Small tables with named rows and columns. After each table, cells are looked up by row and column.

mul
             pek  nevevuv     naf   mukami
basuba   -46.443  -54.048   7.966  -53.661
badad     25.350   -1.906  51.807   13.292
runisin   47.390   40.834   0.052   49.076
vigur     45.173   40.475  -6.421   47.750
fububu    27.215   -3.157  58.584   13.555
takav     49.945   42.372   1.822   51.313
tabak     11.290  -10.481  37.266    0.983

tabak, mukami: 0.983
runisin, mukami: 49.076
takav, mukami: 51.313
basuba, naf: 7.966
fububu, pek: 27.215
vigur, naf: -6.421
badad, pek: 25.350
fububu, mukami: 13.555
runisin, nevevuv: 40.834
basuba, nevevuv: -54.048
fububu, nevevuv: -3.157
takav, naf: 1.822
runisin, pek: 47.390
vigur, mukami: 47.750
takav, nevevuv: 42.372
vigur, pek: 45.173

dezaz.csv
,gapi,bitil,nunet,pasafi
vup,573,368,307,526
modo,455,575,679,624
ripubab,737,612,546,546
til,511,787,669,693
saf,661,682,458,452
zutuzag,793,609,839,234
vep,613,735,546,678
nuv,546,526,442,645
taka,636,702,453,520
fenoti,601,400,471,469
rok,546,334,597,479
sab,546,393,546,431
zum,426,593,698,546
daki,576,670,546,413

What is the gapi of ripubab in dezaz?
737
What is the gapi of taka in dezaz?
636
What is the bitil of ripubab in dezaz?
612
What is the pasafi of sab in dezaz?
431
What is the nunet of vup in dezaz?
307
What is the bitil of sab in dezaz?
393
What is the bitil of daki in dezaz?
670
Row with the largest gapi: zutuzag

Table zonud
         reke   mek  pirok  pobo  taluv  sedumo   pid   dit   nik
suto     4357  6040   4367  1454   3541    3278  2292  2290  6041
bef      2875  3611   3168  2860   2849    4399  3307  6827  2997
neneme   2863  3585   3161  2897   2850    4435  3338  6927  2959
tezudan  2851  3606   3154  2849   2828    4436  3308  6958  2969
renaras  2505  3722   2940  2266   2406    4680  2990  8201  2813

pobo of tezudan is 2849
mek of neneme is 3585
pirok of bef is 3168
sedumo of tezudan is 4436
mek of renaras is 3722
taluv of renaras is 2406
taluv of bef is 2849
dit of bef is 6827
pid of suto is 2292

Table ritu
,zeriled,veserek,gake,sena,rabut,zamudun
sovav,128,173,179,127,175,128
tugi,113,174,184,111,177,117
kop,68,191,213,64,197,82
ladop,92,131,141,89,133,104
bip,38,152,172,29,155,60
sof,118,163,169,117,165,122
mobuz,180,151,147,184,151,173
vufam,199,170,164,204,170,187
fifuto,55,119,137,49,122,77

gake of kop is 213
gake of fifuto is 137
veserek of tugi is 174
gake of vufam is 164
gake of sovav is 179
veserek of ladop is 131
sena of vufam is 204
zeriled of kop is 68
rabut of vufam is 170
zeriled of sof is 118
zamudun of bip is 60
veserek of sovav is 173
zeriled of fifuto is 55
Row with the largest sena: vufam

nin.csv
,mumume,ruk,fode,mifosug,girus,navelit,dod,daf,pokuv,leluzi
panid,-8,94,82,-195,70,0,163,27,-37,-144
dup,276,162,164,-7,464,479,100,-28,75,82
gadup,-338,-37,55,-29,-69,436,45,-9,-197,78
kuvof,-52,-8,27,307,-196,153,-92,-48,13,-34
num,-2,-37,183,27,191,-30,-148,40,-6,58
dedevog,619,122,-28,217,-388,627,396,41,340,26
tisipa,-75,198,48,-17,389,500,212,-31,73,49
mit,-188,94,105,-220,602,-25,148,200,387,192
beve,79,-50,-32,-100,352,30,384,-92,87,101
zopek,-33,-46,-70,-212,-661,-133,-87,29,42,-70
gasi,131,10,6,-245,-163,165,152,-175,50,-46
luf,-98,128,-111,-149,751,135,413,359,-125,160
besaru,-88,-113,65,289,257,-195,4,-34,54,117

What is the leluzi of beve in nin? 101
What is the navelit of mit in nin? -25
What is the fode of besaru in nin? 65
What is the navelit of tisipa in nin? 500
What is the girus of num in nin? 191
What is the fode of panid in nin? 82
What is the navelit of besaru in nin? -195
What is the leluzi of gadup in nin? 78

bigup.tsv
	vuz	vef	pib	tafizi	gupale	tabem	turutib
gof	5622	6953	7639	6784	7151	7390	6534
gifom	6718	5658	3664	3049	5610	3199	5698
bopog	7022	5764	2038	1556	5733	1467	5817
biluv	7007	5751	2230	1705	5696	1693	5821
filizu	5591	6787	7721	6830	6982	7483	6394
toton	5581	6820	7846	6915	6982	7579	6407
gonen	5583	6846	7884	6887	7052	7548	6435
pudemub	5798	7702	8879	7397	7894	8180	7206
gik	162	811	5320	6603	801	6046	1117
nugokod	7022	5768	1953	1498	5722	1408	5807
dobosi	5492	6591	8052	7047	6760	7870	6235
rimadug	5581	6864	8136	7043	7042	7810	6478

tafizi of nugokod = 1498
turutib of dobosi = 6235
vuz of dobosi = 5492
gupale of gof = 7151
tafizi of gik = 6603
tabem of bopog = 1467
vuz of filizu = 5591
turutib of gof = 6534
vef of gonen = 6846
vuz of bopog = 7022
tafizi of gonen = 6887
vef of gof = 6953
turutib of rimadug = 6478
gupale of gonen = 7052

saza =
,mozif,sal,git,zek,mos,nam
nad,-90.4,-86.9,39.2,45.3,41.6,46.3
duzan,13.4,13.8,65.4,66.4,66.2,99.3
dogubo,-97.0,-92.3,44.8,50.6,46.9,55.8

dogubo, mos -> 46.9
nad, sal -> -86.9
nad, git -> 39.2
dogubo, mozif -> -97.0
duzan, sal -> 13.8
dogubo, git -> 44.8
duzan, nam -> 99.3
duzan, zek -> 66.4
duzan, mos -> 66.2
Row with the largest zek: duzan

rubomuv:
	rar	ver	bepebe	bopona
vegos	2.360	5.222	2.568	6.176
turati	8.695	8.708	1.283	4.095
nuzeg	0.343	1.902	6.275	1.399
pur	2.677	9.250	2.380	5.552
rer	6.993	5.475	2.467	6.284
fazaf	7.727	3.712	6.870	3.522
moze	4.769	6.968	2.806	0.713
lemupeg	1.919	5.599	8.037	8.150
mekiru	4.435	2.170	9.518	1.110
sib	1.615	4.226	3.380	5.282
nog	1.048	2.419	5.998	3.294
zeg	6.588	2.331	2.654	5.283
kebabo	4.795	1.762	1.642	8.069

bopona of zeg is 5.283
bepebe of lemupeg is 8.037
bepebe of pur is 2.380
bepebe of moze is 2.806
bepebe of fazaf is 6.870
ver of nuzeg is 1.902
bopona of fazaf is 3.522
ver of mekiru is 2.170
bepebe of sib is 3.380
rar of pur is 2.677
ver of zeg is 2.331
bepebe of mekiru is 9.518
bopona of vegos is 6.176
bepebe of nuzeg is 6.275
ver of fazaf is 3.712
bopona of rer is 6.284
rar of sib is 1.615
rar of moze is 4.769

gad
         vut   kep   sef   fus   dak   taz  ravu  bezudem  damo  fudi
folarol  8.5  -1.1  -1.2  -1.2  -1.9  -4.4   8.9     -1.7  -1.6  -2.4
patir    4.8   2.4   2.3   2.4   2.9  -5.0   5.0      2.0   2.3  -2.8
vib      0.5   7.2   7.3   7.4   9.7  -7.0   0.2      7.1   7.6  -4.1

taz of patir: -5.0
dak of vib: 9.7
sef of folarol: -1.2
fus of vib: 7.4
damo of folarol: -1.6
dak of folarol: -1.9
ravu of patir: 5.0
vut of patir: 4.8
ravu of folarol: 8.9
dak of patir: 2.9
fudi of folarol: -2.4
sef of patir: 2.3
kep of patir: 2.4
fudi of vib: -4.1
bezudem of patir: 2.0
sef of vib: 7.3
kep of vib: 7.2

tufogi:
         vel  fudugo  dek  foge
zuf      247     518  457   533
ladape   417     606  121   466
megarul  627     135  749   787
kizulun  193     394  116   480
tozoli   311     513  377   644
fepi     165     382  553   212
zum      590     243  242   534
nomi     602     752  414   339
lolate   389     623  745   369
pinekat  288     601  651   400
sez      169     582  347   555
didog    334     186  637   643
dur      113     598  612   117
sesov    679     462  262   473

dur, dek => 612
lolate, fudugo => 623
fepi, foge => 212
didog, foge => 643
sez, vel => 169
didog, dek => 637
kizulun, dek => 116
sesov, dek => 262
sesov, fudugo => 462
nomi, foge => 339
kizulun, fudugo => 394
dur, fudugo => 598
didog, vel => 334
Row with the largest vel: sesov

